Named moves, each a turn or a mirror, and the order they were made in; the first pair answered:
K_500 (before -> after):
[140 -89 -51 159 40 -33 131 97 -188 -180 79 -146 136 -239 21 41 35 23 185 87 -212 7 107 0 -156 -191 -128 -129 -163 13 131 143 104 -2 266 176 208 -172 84 -159 133 -76 -79 -263 -134] -> [142 -27 -60 165 -2 -45 140 94 -206 -155 44 -68 138 -240 49 4 21 -18 169 45 -140 13 92 -28 -165 -205 -95 -185 -191 10 106 155 123 -79 297 185 188 -133 -6 -133 137 4 -110 -234 -149]
[49 74 -214 2 98 21 -144 21 -15 4 87 -44 20 71 50 -35 -136 165 43 90 44 29 -22 -163 88 71 78 137 66 79 -72 -157 5 44 -145 -188 -140 -69 -78 -18 -108 -113 -31 -5 10] -> [47 167 -211 -11 58 20 -142 9 -44 23 49 28 -7 75 53 -45 -97 124 15 20 116 39 -66 -188 84 16 103 92 17 73 -104 -120 42 -42 -104 -176 -160 -32 -199 16 -113 -30 -39 19 8]
[-61 105 164 53 5 182 210 159 192 66 -75 12 94 75 -44 119 62 46 96 36 4 55 -153 -84 -265 -5 100 -281 55 22 17 -85 36 -250 264 -25 114 -81 -4 -26 147 145 -211 192 10] -> [-82 -52 153 37 88 225 172 125 262 73 10 -115 67 54 -119 179 20 140 179 124 -127 -14 -47 -6 -209 52 12 -169 161 -21 75 -145 20 -78 105 -75 144 -207 190 -79 155 -50 -151 135 38]
K_589 (before -> after):
[32 9 -89 -72 -96 78 49 112 -151 -40 -16 41 -51 61 62 -100 45 48 -11 11 87 89 -29 -100 108 0 134 -72 15 178 -111 -127 18 -148 -58 61 -76 62 -139 5 2 75 -5 -117 -7] -> [21 6 -90 -94 -94 97 54 105 -138 -58 -33 53 -64 61 52 -99 44 57 -14 37 74 77 3 -115 82 -31 133 -68 24 171 -120 -118 12 -156 -50 65 -44 68 -148 10 -12 102 -2 -127 -4]
[-174 -94 -258 -212 41 144 -362 232 2 290 4 -214 -336 336 67 -95 27 389 -384 -126 82 353 -220 -109 112 294 10 -19 75 144 -138 -177 -155 259 -386 -278 -276 450 -513 -206 -105 -14 54 82 -107] -> [-158 276 4 -102 -289 -65 -78 108 345 268 -263 352 -293 386 73 90 -267 -28 -465 -214 158 273 -325 102 126 102 -11 -130 37 287 -158 -88 -289 15 -150 17 -192 314 -574 180 -63 456 -52 121 -42]
[-233 273 -90 60 -247 206 -4 -240 -154 -22 -18 -97 -22 124 -16 160 11 20 28 15 110 -227 218 -191 11 -114 170 45 -257 21 -88 298 67 -31 259 -46 84 -162 84 -248 220 157 -44 -57 -123] -> [-252 210 -145 39 -196 262 -42 -221 -210 -22 24 -179 -28 128 -10 144 48 92 48 44 112 -225 243 -237 -7 -94 149 51 -243 2 -92 285 101 15 219 -66 69 -170 74 -287 201 93 -50 -52 -150]
[-45 190 83 -66 -121 -27 -23 -62 164 111 -119 253 -33 90 20 40 -78 -97 -183 -95 27 50 -122 52 35 -36 136 60 41 104 -49 -40 29 -104 161 49 -75 91 -142 92 -77 206 -1 55 26] -> [-58 -45 -94 -140 97 120 -175 14 -51 158 65 -85 -87 51 2 -76 102 166 -156 -19 -14 104 -74 -72 22 62 150 126 69 21 -47 -97 109 87 24 -143 -153 172 -106 -141 -122 -65 43 68 -13]
K_965 (before -> after):
[20 61 128 51 -153 -32 211 47 -17 -95 -105 50 31 -180 -53 34 -44 -113 162 -61 34 -15 71 54 58 -198 -66 -156 -162 40 124 212 83 -216 228 154 60 -66 111 180 173 202 -108 -151 -30] -> [28 -20 110 70 -105 -4 200 54 35 -89 -33 -59 51 -175 -79 66 -65 -85 217 -15 -23 -28 116 121 76 -160 -164 -105 -119 12 147 164 82 -148 204 165 105 -153 243 146 183 111 -80 -213 -18]
[11 17 67 -129 51 -179 -188 18 201 -21 -20 301 -203 58 -121 157 12 -136 -85 -52 -139 60 -62 160 172 8 -248 150 170 -53 -71 -94 -75 -78 -288 -35 53 13 -58 28 104 73 129 -33 45] -> [8 54 84 -138 40 -222 -197 22 159 -14 -68 344 -179 51 -71 120 38 -146 -111 -102 -81 78 -89 115 124 -37 -177 107 166 -17 -108 -30 -48 -163 -249 5 34 80 -191 39 84 181 76 -22 5]
[-78 -7 -162 78 51 178 -107 34 -208 21 52 -256 -275 248 149 -257 157 229 -69 -67 21 -31 -37 -168 167 179 125 -83 -134 30 -159 -90 69 -25 -60 -268 -322 6 -92 -124 1 -201 103 170 -46] -> [-55 19 -157 61 30 173 -111 38 -249 -10 34 -232 -237 215 179 -275 200 214 -84 -89 57 6 -38 -194 152 120 122 -124 -154 61 -177 -37 91 -81 -3 -238 -315 41 -149 -125 21 -164 53 154 -64]
[260 122 97 -132 96 30 69 59 -12 385 -54 8 -94 -222 150 154 53 92 -94 53 -67 -237 -261 -474 -102 -162 -211 -31 -286 -10 32 201 28 24 -228 -392 403 -79 -73 64 85 152 68 -11 -340] -> [233 87 98 -116 110 43 55 55 -5 384 -33 -35 -99 -231 132 158 27 111 -54 82 -82 -227 -234 -485 -107 -148 -240 -37 -294 4 61 174 26 72 -237 -371 437 -86 -39 65 123 112 88 -28 -329]
Now pairs of rows:
(two moves a pair)
[-257 38 -414 342 278 345 -203 -116 155 2 80 74 75 -124 115 -169 -137 368 -169 249 -395 293 178 471 57 267 -41 102 101 -106 476 63 306 153 -565 93 161 -243 310 242 -132 -320 24 -19 -71] -> [-231 472 -246 378 -36 139 -5 -197 261 -36 -189 580 84 -55 231 -114 -255 2 -289 71 -183 283 9 508 16 55 86 -144 -28 48 420 240 282 -234 -209 361 163 -157 20 536 -117 194 -160 68 -48]  K_589 then K_500
[235 -108 158 34 83 149 -34 -42 13 -16 -88 17 10 -62 -64 163 52 136 -178 29 -149 56 141 199 77 -23 49 75 296 68 124 -153 -73 78 -169 89 -7 148 116 -109 -116 -133 12 -164 -216] -> [223 87 233 54 -48 81 44 -74 40 -44 -200 225 17 -39 -30 170 13 -16 -206 -45 -31 59 80 196 70 -103 115 -35 216 125 103 -60 -92 -85 -3 197 -14 188 -5 -14 -95 99 -58 -128 -193]  K_589 then K_500
[278 -110 305 71 -60 -63 108 76 -102 44 -168 205 -53 -105 50 268 -31 -19 128 -90 251 57 206 134 -4 24 82 331 49 -197 -47 141 -75 -295 3 84 72 -62 -10 107 301 -56 58 141 23] -> [276 -129 208 52 9 -15 25 115 -287 41 -122 93 -57 -125 89 205 93 80 98 -108 326 116 177 -23 -40 64 152 297 -17 -241 -66 157 -13 -304 4 -19 -5 73 -131 1 265 -108 38 157 -27]  K_589 then K_500
[9 32 -62 -128 121 129 59 169 101 -243 125 -82 -102 338 -57 135 276 -54 155 -149 17 -232 129 59 140 119 -307 7 114 49 -195 61 -186 176 84 292 28 -32 100 50 39 -43 -252 -193 -39] -> [13 48 -125 -167 164 161 -32 223 -55 -232 146 -144 -135 347 11 44 407 19 130 -164 107 -194 118 -78 95 128 -226 -49 75 23 -234 105 -133 87 105 224 -53 74 -51 -37 -3 -43 -297 -153 -73]  K_500 then K_589
[63 127 40 231 -447 -17 297 280 -37 -97 25 -142 -536 -115 -28 -47 38 -233 226 -200 38 62 -253 154 -30 -145 -125 -212 170 45 -142 49 238 -216 298 97 -82 50 -13 227 99 -42 -248 55 -149] -> [56 -73 -45 230 -282 117 203 343 -167 -98 153 -440 -514 -176 -73 -76 133 -47 326 -116 -58 82 -157 127 -62 -63 -196 -155 193 -21 -113 11 316 -74 198 -18 -75 39 126 56 113 -283 -199 2 -177]  K_965 then K_589
[-83 -174 55 -65 193 -71 -68 -71 464 122 -38 123 -21 196 -94 37 -53 107 -196 10 -230 -18 67 62 78 70 77 400 215 41 23 -226 -161 139 -396 -13 -73 -5 16 -61 -17 -127 188 67 162] -> [-79 31 120 -85 75 -137 -22 -111 456 132 -179 353 -11 228 -11 17 -66 -14 -304 -105 -110 22 -32 35 31 3 204 273 187 117 -24 -122 -121 -51 -295 84 -125 103 -212 37 -33 156 106 163 171]  K_589 then K_965
[-87 -223 -63 79 57 20 -83 21 175 81 124 -83 -90 155 -59 11 -5 75 19 45 -60 -37 4 -20 94 108 -173 103 100 55 -15 -226 -45 196 -156 -36 31 -72 35 -3 -49 -147 166 16 87] -> [-73 -52 -150 56 14 15 -150 62 -77 85 63 -39 -112 193 81 -107 167 67 -95 -44 137 76 -101 -212 35 86 61 -43 -43 93 -95 -105 62 -22 14 -40 -70 131 -298 -24 -93 9 54 87 37]  K_500 then K_589
[-52 -71 -19 -150 152 -162 -122 -152 271 200 -184 281 -43 131 20 -12 -176 -17 -188 -31 -46 8 -137 106 135 89 128 69 172 26 -110 -111 -70 -29 -281 -54 -164 140 -276 8 -142 100 50 248 48] -> [-74 -109 -91 -140 205 -114 -177 -91 174 202 -126 174 -51 87 40 -53 -116 71 -169 -14 -45 62 -122 12 109 116 150 72 179 -3 -113 -140 -48 -3 -297 -106 -191 190 -314 -76 -152 33 61 242 20]  K_589 then K_500
[202 84 7 77 -178 -52 88 -83 92 26 -30 166 35 -49 -40 188 -33 -43 141 87 -114 3 72 168 -157 -72 -191 -86 -49 36 141 60 50 -109 69 143 47 -212 149 116 53 128 -23 -109 -42] -> [177 144 16 97 -195 -65 88 -80 103 27 -64 189 11 -13 -40 190 -34 -85 118 68 -59 1 32 132 -137 -77 -172 -98 -61 35 99 51 35 -154 71 163 29 -190 115 135 70 170 -9 -86 -39]  K_965 then K_500
[-74 -37 35 48 129 201 -117 194 -299 -283 87 -231 120 -57 27 -130 189 102 -24 -12 106 97 101 -218 -154 159 76 -6 -218 -12 -18 -1 100 174 174 -265 -8 -9 4 -151 -22 -176 -80 -62 -151] -> [-123 66 36 64 59 194 -69 194 -284 -252 37 -110 86 17 72 -151 178 28 -62 -72 213 86 43 -269 -132 141 122 -64 -269 25 -72 -14 99 88 247 -239 -46 31 -100 -85 -33 -74 -83 -15 -127]  K_965 then K_500
[175 -115 98 -48 97 -19 71 -84 -95 12 10 -66 154 -264 68 19 103 -2 62 -25 -247 9 138 37 -242 -190 60 -86 41 78 193 72 82 99 -54 34 56 16 -179 -85 14 59 -107 -90 -183] -> [52 -194 52 -17 148 57 82 -84 88 66 83 -87 77 -149 -49 76 -7 62 76 29 -319 -46 134 145 -116 -60 -76 64 141 45 180 -97 -64 257 -239 -53 51 -102 19 -76 -21 -108 38 -112 -95]  K_965 then K_965
[-40 -24 20 -107 -220 -175 95 -97 111 244 179 123 -17 -4 -46 -100 -68 -105 -51 -227 -189 6 11 3 -24 -83 -119 103 64 -133 -118 2 -125 -135 -13 -50 -57 -110 130 -29 17 -37 -50 -83 179] -> [-40 21 -31 -146 -214 -152 33 -61 -61 257 167 101 -63 4 -1 -192 49 -95 -94 -263 -73 72 -45 -102 -44 -102 -19 42 9 -125 -176 32 -70 -217 37 -84 -129 9 -36 -66 -14 22 -103 -65 135]  K_589 then K_500
[194 -49 120 -252 51 -331 47 -283 297 16 -310 473 211 -100 38 13 -108 -241 -404 -251 -177 23 -111 255 -169 -225 170 -1 334 145 -23 156 62 -120 -210 230 60 235 -283 149 -62 444 -30 395 -27] -> [170 -466 57 -273 312 -194 -81 -238 384 4 -75 46 230 -140 -124 29 -88 51 -248 -72 -462 -47 57 346 -90 -39 -58 264 522 40 111 -16 30 276 -537 33 99 64 136 -88 -65 -57 132 281 4]  K_500 then K_589
[-65 118 -74 129 -221 -395 234 -133 179 -16 -135 608 390 -152 69 129 -135 -229 -11 190 95 -353 80 409 -226 -104 -173 -167 -136 -191 131 408 65 164 193 336 137 79 157 171 115 410 -41 -328 140] -> [-244 -405 -436 3 241 -94 -170 70 -49 95 181 -62 237 -61 -51 -84 136 335 -7 322 -6 -269 150 153 -121 255 -203 96 5 -358 55 85 111 604 -323 -220 -107 144 265 -290 -20 -305 192 -295 142]  K_589 then K_965
[139 51 103 -215 -124 -71 153 -44 -153 121 -16 79 -27 -215 151 11 175 -66 -74 -196 92 285 -222 61 -191 -304 160 -164 -354 84 -144 -180 161 -406 387 -113 -56 -355 -138 9 -19 211 -20 61 -99] -> [199 -256 108 -206 6 2 137 -18 -102 33 155 -239 41 -375 11 76 149 98 138 -29 -182 216 -1 216 -205 -264 -55 19 -256 -9 18 -220 163 -145 232 -120 84 -554 282 -104 12 -113 56 -129 -90]  K_965 then K_500
[163 90 188 126 -201 -56 199 -141 -26 -201 30 108 89 -61 -8 37 -118 -91 135 144 -154 38 219 59 -101 -183 -46 -84 -30 8 110 113 69 -169 198 283 281 -126 148 138 164 104 -190 -96 11] -> [152 -171 45 62 19 71 44 -75 -158 -206 205 -243 69 -83 -20 -47 30 144 200 235 -260 52 295 17 -122 -37 -84 27 6 -83 142 17 118 52 19 112 236 -98 254 -65 136 -219 -104 -127 -15]  K_500 then K_589
[-73 -161 33 35 128 -89 -135 -90 -79 2 207 37 34 -35 -11 132 -66 210 -37 -47 -200 -11 -79 121 30 21 -14 148 56 57 -73 -115 -56 150 -190 14 -12 94 53 17 -110 -109 60 236 -76] -> [-59 -25 9 22 89 -116 -165 -88 -206 -8 178 123 18 -9 89 52 -1 160 -83 -93 -72 52 -149 11 -8 -37 124 42 -35 84 -145 -29 13 -3 -98 35 -80 214 -184 10 -124 37 -18 297 -82]  K_500 then K_589
